Named moves, each a turn or a mirror, and the order they were made in; the first pair answered
move Resep:
-.07,.11,.17,.05,.02,-.38,-.09,-.07,.28,.16,.17,-.12,.06,.31,.04,.19,.23,.30,.52,.02,.30,-.04,-.05,.05 -> -.09,.08,.17,.02,-.01,-.36,-.13,-.16,.15,.07,.17,-.13,.18,.43,.04,.05,.21,.25,.53,-.01,.36,-.03,-.03,.02
.03,.10,.16,.25,-.03,-.22,.24,-.19,.35,.08,.05,-.12,-.02,.06,-.14,.22,.12,.11,.18,.27,.07,-.10,.10,-.04 -> -.07,.05,.13,.20,-.10,-.15,.12,-.36,.04,-.12,.03,-.14,.22,.27,-.11,-.08,.12,.00,.23,.26,.15,-.06,.17,-.06
.16,.00,.06,.20,-.10,-.10,.11,.16,.21,-.02,.09,.13,-.14,-.25,-.06,.03,-.05,.04,-.01,-.03,-.48,.04,-.32,.00 -> .05,-.07,.03,.14,-.21,.01,-.03,-.08,-.22,-.28,.06,.11,.19,.05,-.05,-.39,-.06,-.12,.08,-.06,-.39,.08,-.23,-.03
.02,.03,-.01,-.14,.07,.04,-.06,-.09,-.05,.03,-.03,.06,-.13,-.09,.16,-.03,-.05,.00,-.13,.00,.12,-.03,.03,.01 -> .01,.04,-.01,-.15,.06,.04,-.09,-.09,-.07,.02,-.03,.04,-.15,-.10,.16,-.03,-.05,.00,-.13,-.02,.10,-.02,.05,.01
move Meli:
-.06,.04,.04,-.08,.00,-.06,-.07,-.14,.16,.02,-.07,-.15,-.02,.11,-.05,-.10,-.13,.00,-.09,-.03,.16,.04,.03,-.03 -> -.08,.03,.05,-.07,-.01,-.07,-.09,-.14,.12,.01,-.07,-.13,-.01,.13,-.06,-.11,-.14,.01,-.07,-.01,.15,.02,.05,-.04
-.30,-.06,-.25,.22,-.28,.17,-.02,.05,-.03,.11,.08,.12,.17,.28,.19,-.04,.02,.14,.18,.20,-.03,-.11,.19,.13 -> -.16,-.13,-.33,-.07,-.20,.33,-.05,.15,.18,.21,.15,.21,.00,.09,.33,-.02,-.12,.19,.01,.07,-.01,.02,.03,.14
.01,.08,.14,.02,-.07,-.12,.13,.01,.19,.08,.03,-.03,-.09,-.09,-.11,-.05,-.05,.10,.15,-.03,-.23,.12,-.09,.24 -> -.05,.10,.17,.07,-.08,-.16,.15,-.02,.14,.07,.01,-.05,-.02,-.06,-.13,-.05,-.03,.08,.18,.00,-.22,.10,-.09,.23
.24,.03,-.11,-.30,.10,.15,-.10,.38,-.01,.20,-.11,.27,-.53,-.23,.14,.00,-.14,-.09,-.31,-.35,-.02,-.01,-.18,-.11 -> -.13,.14,.09,.44,-.06,-.22,-.07,.13,-.52,-.03,-.28,.07,-.08,.23,-.18,-.13,.25,-.24,.12,-.04,.03,-.34,.22,-.12
move Gumem:
-.24,.17,-.08,.29,-.01,-.10,.07,-.06,-.04,-.13,-.08,-.17,.07,.13,-.16,.04,-.13,-.07,.00,.01,.15,.05,.05,.00 -> -.23,.16,-.07,.25,-.01,-.09,.06,-.05,-.04,-.13,-.10,-.18,.04,.12,-.15,.04,-.17,-.06,-.03,-.01,.17,.07,.04,-.01
.05,.09,.02,.21,.12,-.08,.04,.21,.03,.14,-.03,.01,-.15,-.20,-.12,.35,.12,.08,-.02,.00,-.10,-.16,.04,-.03 -> .08,.11,-.01,.10,.11,-.06,-.02,.21,.05,.17,-.05,-.03,-.25,-.19,-.12,.30,.04,.07,-.13,-.08,.01,-.14,.03,-.07
-.16,-.03,.03,.25,-.06,-.19,.18,-.22,.24,-.03,.05,-.15,.12,.15,-.07,.18,.16,.13,.20,.28,.17,-.13,.21,.09 -> -.11,.09,-.05,-.05,.00,-.16,.02,-.24,.32,.04,-.05,-.26,-.15,.17,-.05,.07,-.06,.16,-.08,.09,.44,-.09,.16,-.01
.04,-.09,-.01,-.52,.04,.31,-.02,.02,.04,-.03,.02,.13,-.05,-.10,.18,-.22,-.08,-.03,-.30,-.08,.04,.12,-.19,.00 -> -.06,-.23,.10,-.13,.00,.27,.17,.03,-.05,-.14,.12,.26,.29,-.15,.15,-.08,.20,-.07,.03,.13,-.34,.07,-.15,.10
move buk:
.02,-.15,-.12,-.02,-.10,.11,-.06,.01,-.26,-.04,.03,.24,.16,-.06,-.04,-.01,.04,-.09,.03,.03,-.17,.06,-.08,-.12 -> .04,-.05,-.07,.01,-.15,.07,-.05,-.01,-.26,-.06,.02,.20,.15,-.05,-.10,-.11,.00,-.10,.07,.00,-.20,.10,-.09,-.10
-.18,-.22,.17,.13,.10,.20,-.01,.13,-.34,-.12,.04,.27,.20,-.13,.17,.27,.30,-.04,.10,.13,-.23,-.10,.11,.04 -> -.20,.09,.41,.24,-.04,.08,.04,.06,-.37,-.18,-.05,.14,.17,-.06,-.04,-.04,.16,-.15,.22,.05,-.36,-.04,.07,.10
.11,-.04,.00,.05,.20,-.04,.02,.00,.06,.06,-.22,-.15,-.28,-.26,.15,.17,-.05,.17,-.13,-.15,.25,-.01,-.09,.19 -> .11,.10,.15,.13,.12,-.10,.07,-.04,.04,.02,-.26,-.21,-.28,-.23,.04,-.02,-.12,.11,-.06,-.20,.17,.06,-.09,.23
.01,.14,.03,.09,.07,-.36,.05,-.09,.08,.08,-.14,-.36,-.24,-.03,.04,-.05,-.26,.18,-.03,.19,.26,-.08,.03,.00 -> -.01,-.04,-.10,.02,.17,-.29,.02,-.06,.08,.11,-.12,-.28,-.24,-.06,.15,.11,-.19,.24,-.09,.25,.35,-.13,.05,-.03
move ruz:
-.03,.05,.04,.25,.01,-.15,-.04,-.16,.19,.03,.01,-.20,.10,.08,-.18,.09,.17,.14,.07,.20,.21,-.08,.18,-.02 -> .00,-.11,-.06,.04,-.03,-.01,-.05,-.25,.30,-.03,.10,-.15,.20,.12,-.08,.00,.05,.18,.06,.20,.27,.07,.12,.01
-.07,-.20,-.04,.01,.03,-.01,.06,-.15,.15,-.08,.07,.00,.28,.15,.04,.09,.02,.09,.13,.18,.15,.05,.08,.01 -> -.05,-.27,-.14,-.06,.12,.07,-.02,-.05,.02,-.07,.06,.07,.23,.12,.10,.14,.06,.07,.04,.14,.19,-.03,.09,-.03
.06,-.06,-.10,-.18,.09,.08,.04,.11,.06,.07,-.02,.14,-.12,-.15,.09,.13,-.09,.00,-.14,-.08,-.08,.08,-.14,.01 -> .05,.02,-.05,-.01,.12,-.03,.02,.20,-.01,.12,-.09,.11,-.18,-.17,.00,.17,-.01,-.03,-.14,-.07,-.11,-.04,-.10,.00
.25,.39,.13,.07,.04,-.01,-.13,.11,-.54,.01,-.26,-.15,.05,.16,-.20,-.26,.06,-.03,-.23,-.20,-.18,-.22,.16,-.23 -> .22,.50,.29,.14,-.13,-.14,.05,-.07,-.22,-.03,-.20,-.26,.10,.25,-.30,-.38,-.04,.03,-.04,-.14,-.22,-.05,.16,-.13
Then:
Between the rows of a pair lie 2 to 3 moves.
-.14,.07,-.20,-.09,.26,-.08,-.27,.08,-.16,.11,-.15,-.08,-.07,-.05,-.30,-.31,.11,-.17,-.04,-.02,.21,-.10,-.01,.06 -> -.14,.03,-.22,.00,.33,-.15,-.23,.13,-.07,.17,-.15,-.07,-.13,-.11,-.27,-.09,.21,-.10,-.04,.04,.20,-.17,.00,.05 | buk then Resep then Meli
-.02,-.06,-.04,-.17,-.04,-.03,-.07,-.36,.07,-.12,-.11,-.09,.08,.26,.15,-.27,-.19,.12,-.16,.08,.37,.20,.03,-.15 -> .10,.09,.00,.11,.19,-.21,-.05,.08,.09,.20,-.24,-.04,-.34,-.10,.04,.28,.00,.21,-.31,.05,.28,-.10,-.01,-.20 | ruz then Resep then ruz
-.20,-.12,.04,-.01,-.07,-.04,-.06,-.30,.19,-.09,.06,-.06,.12,.27,.25,.01,.04,.05,-.07,.16,.08,-.18,.14,-.08 -> -.09,-.06,.05,-.16,-.09,.05,-.03,-.28,.34,-.07,.10,-.06,.03,.19,.28,-.09,-.12,.05,-.11,.07,.02,-.02,.03,-.05 | Resep then buk then ruz
-.06,.01,.09,.08,-.16,.01,.14,-.17,-.13,-.18,.05,.01,.26,.04,-.15,-.35,-.08,-.10,.22,-.03,-.15,.06,.04,.12 -> -.02,-.22,-.17,.01,.06,.17,-.05,.05,-.45,-.08,.01,.17,.15,-.08,.05,-.05,.10,-.12,.00,-.08,-.05,-.19,.05,-.03 | ruz then buk then ruz
.10,.32,.03,.16,.11,-.02,-.17,.16,.19,.13,-.06,.01,-.06,.02,-.14,-.14,-.10,-.04,.22,.21,.13,-.08,-.02,-.16 -> .09,.23,.00,.02,.07,.14,-.24,.09,.03,.01,-.01,.05,.11,.10,-.05,-.36,-.14,-.10,.23,.16,.13,.00,-.04,-.16 | Gumem then Meli then Resep
.01,.27,-.02,-.10,-.18,.01,.08,-.44,.06,-.21,.05,-.33,-.14,.36,-.14,.02,.02,.21,-.20,.11,.48,-.04,.25,-.15 -> -.05,.14,.08,.24,-.20,-.05,.27,-.38,.03,-.27,.15,-.19,.17,.27,-.17,.22,.28,.18,.15,.35,.13,-.10,.28,-.03 | Resep then Gumem then Resep
.18,-.06,-.05,-.20,-.08,.19,.19,.04,.07,.10,.19,.27,-.20,-.41,.15,-.03,-.25,.15,.01,-.11,-.22,.16,-.18,.02 -> -.04,-.03,.07,.04,-.30,.04,.24,-.30,-.11,-.14,.17,.13,.21,-.01,.02,-.38,-.17,.07,.33,.03,-.17,.16,.01,.08 | buk then Meli then ruz
-.03,.01,.12,.22,-.03,-.11,.00,.03,.12,.00,-.02,-.06,.02,-.10,-.13,.17,.08,-.01,.18,.00,-.16,.06,.00,.02 -> .02,.07,.04,-.07,-.01,-.07,-.12,-.02,.22,.04,-.07,-.12,-.20,-.09,-.05,.07,-.15,.02,-.06,-.12,.10,.15,-.04,-.04 | Gumem then ruz
-.16,.00,-.20,.07,.10,.07,-.39,.07,-.53,-.08,-.23,.05,.03,.10,.01,.04,.11,-.10,-.23,-.07,.17,-.25,.11,-.22 -> -.25,.14,.15,.28,-.25,-.17,.03,-.30,.08,-.24,-.08,-.11,.33,.26,-.18,-.21,-.03,.02,.24,.16,-.03,.10,.12,.03 | Gumem then ruz then ruz
.10,-.02,-.01,-.08,-.03,.14,.12,-.10,.17,-.11,.06,-.09,.01,-.03,.17,-.20,-.09,.10,.06,-.07,-.21,.07,-.06,.12 -> .07,.05,-.07,.14,.13,.09,.00,.08,-.26,-.05,-.07,-.05,-.05,-.06,.10,-.02,.13,-.01,.01,-.12,-.21,-.24,.04,-.01 | ruz then ruz then Meli
-.03,-.26,-.27,-.02,-.04,.15,-.08,.01,-.26,-.23,-.02,.12,.06,-.03,.29,-.01,.24,.04,.02,-.02,-.03,.17,-.16,-.07 -> .05,-.04,-.11,-.08,-.14,.12,-.07,.02,-.23,-.25,-.09,.05,-.05,-.06,.16,-.32,.04,-.07,.01,-.14,-.13,.29,-.27,-.03 | buk then ruz then Meli
-.03,.11,-.08,-.21,.04,-.04,-.13,.01,-.02,.04,-.12,-.04,-.15,.10,-.05,-.14,-.11,-.06,-.14,-.23,.19,-.10,-.04,-.05 -> -.13,-.06,.06,.10,-.05,-.08,.11,-.05,.01,-.10,.07,.08,.26,.10,-.06,-.07,.11,-.06,.24,.03,-.17,-.03,.00,.11 | Gumem then ruz
.09,.08,.20,.31,-.10,-.17,-.04,.13,-.16,.07,-.30,.10,-.35,-.26,-.21,.19,.13,-.15,-.03,.01,.03,-.26,.02,-.24 -> .06,-.09,.24,-.02,-.33,-.10,.19,-.28,.54,-.11,-.02,.03,-.06,-.08,-.06,-.07,-.15,.06,.17,.15,.11,.23,-.06,-.05 | buk then ruz then ruz
-.05,.34,.27,.55,.00,-.28,.16,-.03,-.16,.20,-.23,-.18,-.25,-.11,-.32,.16,.34,-.24,-.13,-.04,.06,-.24,.15,-.17 -> .16,.19,.19,-.27,-.14,.11,.23,-.30,.55,.10,.08,-.12,-.24,-.15,.00,-.28,-.23,-.08,-.24,-.20,.09,.45,-.17,-.02 | Resep then ruz then Meli
-.16,-.08,-.01,.35,.03,-.20,.10,.00,.04,.08,.03,.17,.09,.11,-.14,.20,.20,.06,.13,.15,.06,-.06,.04,-.01 -> -.11,-.30,-.21,.03,.09,.05,-.03,.00,-.01,.03,.13,.29,.14,.10,.12,.16,.14,.08,-.03,.08,.15,.01,-.04,-.05 | ruz then ruz then ruz
.18,.30,.16,.02,.00,-.18,-.11,.04,.22,.08,-.38,-.10,-.41,.01,-.30,.05,-.11,.05,-.19,.12,.00,-.08,-.01,.04 -> .11,-.19,-.20,-.22,.17,.07,-.29,.02,-.01,.02,-.27,.09,-.16,.13,.06,.26,.10,.15,-.31,.23,.24,-.18,.09,-.07 | Resep then buk then Resep
-.22,.09,.03,.17,-.10,-.14,.03,-.03,.31,-.05,-.10,-.09,.04,.16,.02,.17,.16,.24,.13,.17,.04,.01,.15,-.02 -> -.16,-.19,-.20,-.11,.00,.13,-.08,-.01,.15,-.12,.01,.10,.13,.10,.27,.20,.19,.23,.00,.11,.08,.03,.09,-.07 | ruz then ruz then Gumem
-.01,-.15,.02,.07,.15,.19,.04,.24,.00,-.04,.27,.24,.10,-.34,.16,.22,-.01,.02,.03,-.06,-.41,.00,-.17,.19 -> -.06,.10,.25,.23,.00,.03,.09,.18,-.07,-.11,.17,.11,.11,-.23,-.06,-.05,-.09,-.11,.18,-.09,-.51,.03,-.14,.22 | buk then Meli
-.13,-.09,-.05,.16,-.08,-.01,.10,-.36,-.12,-.12,.06,.01,.35,.19,-.01,-.01,.21,-.10,.18,.16,-.11,-.24,-.12,.14 -> -.12,.15,-.06,.16,-.04,-.21,.02,-.31,.04,.06,-.14,-.22,-.07,.24,-.13,.07,.09,.00,-.05,.07,.25,-.37,-.05,-.01 | Gumem then Resep then Meli
-.12,-.07,-.11,-.25,-.07,.01,.02,-.16,.18,-.06,.00,.00,-.01,.20,.28,-.24,-.16,.11,.10,-.08,.33,.06,.21,-.01 -> -.13,.20,.11,.03,-.13,-.21,.16,-.15,.28,.00,-.09,-.12,-.10,.18,.04,-.20,-.14,.12,.23,-.04,.20,.01,.25,.05 | Resep then buk then Meli
-.10,-.24,-.03,.02,-.06,.14,-.12,-.11,-.44,-.30,-.03,-.06,.29,.25,.00,-.39,-.02,-.23,.11,-.10,.11,-.02,.02,.01 -> .13,-.27,-.14,-.37,.09,.31,-.16,.12,-.23,-.12,.01,.05,-.06,-.06,.13,-.27,-.21,-.16,-.20,-.28,.07,.09,-.21,-.01 | ruz then Meli
.25,-.30,-.16,-.01,.17,.21,-.07,.28,-.21,.30,-.06,.28,-.18,-.37,.16,.58,.15,.05,-.26,.01,-.02,-.20,-.10,-.08 -> .31,.35,.32,.04,-.21,.06,.02,.14,-.22,.16,-.20,.00,-.30,-.28,-.26,-.25,-.31,-.24,-.09,-.30,-.33,.12,-.25,.04 | buk then Resep then Meli
.06,.31,.03,.16,-.01,-.36,-.02,.01,.13,.33,-.30,-.25,-.41,.02,-.18,.35,-.04,.18,-.10,-.03,.23,-.12,.13,-.07 -> .07,.30,.06,.06,-.06,-.34,.04,-.07,.36,.30,-.22,-.26,-.36,.04,-.15,.32,-.13,.25,-.05,.01,.24,.01,.08,-.01 | Resep then ruz then Resep
.21,.10,.09,-.09,-.07,.09,.08,.14,.11,-.01,.09,-.03,-.16,-.09,-.13,-.18,-.08,-.03,-.05,-.05,-.10,-.05,-.11,.09 -> .13,-.11,-.09,-.20,-.05,.23,-.03,.04,-.13,-.13,.13,.04,.03,.04,.02,-.23,.00,-.06,-.07,-.02,.05,-.07,-.03,.05 | buk then Resep
.02,.01,.32,-.05,.02,-.23,.03,.05,.00,.08,-.04,.02,-.06,-.23,-.23,-.19,-.12,-.10,-.09,.09,.15,.01,-.02,-.03 -> .00,-.28,.13,-.22,.12,-.05,-.06,.02,-.01,.02,.05,.14,.05,-.21,.01,-.07,-.02,-.02,-.18,.14,.30,.03,.00,-.06 | Resep then ruz then buk
.04,.28,.36,-.02,-.07,-.27,.04,.05,.27,.15,-.04,-.21,-.07,-.01,-.42,-.06,-.11,.04,.03,-.19,-.05,-.04,-.01,-.07 -> .12,-.04,.00,-.35,.17,.09,-.25,.25,-.10,.17,-.01,.03,-.11,-.10,-.11,.05,-.05,-.02,-.29,-.34,.07,-.14,-.08,-.21 | ruz then ruz then ruz
.01,.13,.27,.04,-.03,-.09,.01,.09,.24,.09,-.20,-.06,-.07,-.11,-.10,.14,.05,-.15,.27,-.10,-.17,.29,-.06,.23 -> .05,-.19,.05,-.19,.05,.19,-.09,.12,.11,.03,-.08,.12,.08,-.13,.16,.16,.09,-.17,.20,-.13,-.19,.35,-.10,.21 | ruz then ruz then Gumem
.21,-.06,.00,-.24,.05,.25,.20,.03,.02,.01,-.07,.15,-.01,-.15,.22,-.01,.01,-.02,-.15,-.18,-.05,.11,-.18,.10 -> .11,-.07,.06,-.02,.06,.22,.18,.05,-.29,-.07,-.08,.18,.17,-.06,.15,-.04,.16,-.14,-.02,-.12,-.17,-.04,-.08,.09 | Gumem then ruz then Resep
-.18,-.36,-.09,.18,.00,.06,.16,-.16,.09,-.27,.17,.15,.20,.09,.20,.21,.01,-.11,.09,.25,.05,-.07,-.03,.12 -> -.08,-.41,-.19,.01,.09,.19,.07,-.03,.06,-.21,.16,.22,.09,-.05,.29,.32,-.01,-.10,-.06,.15,.06,-.09,-.12,.10 | ruz then Meli
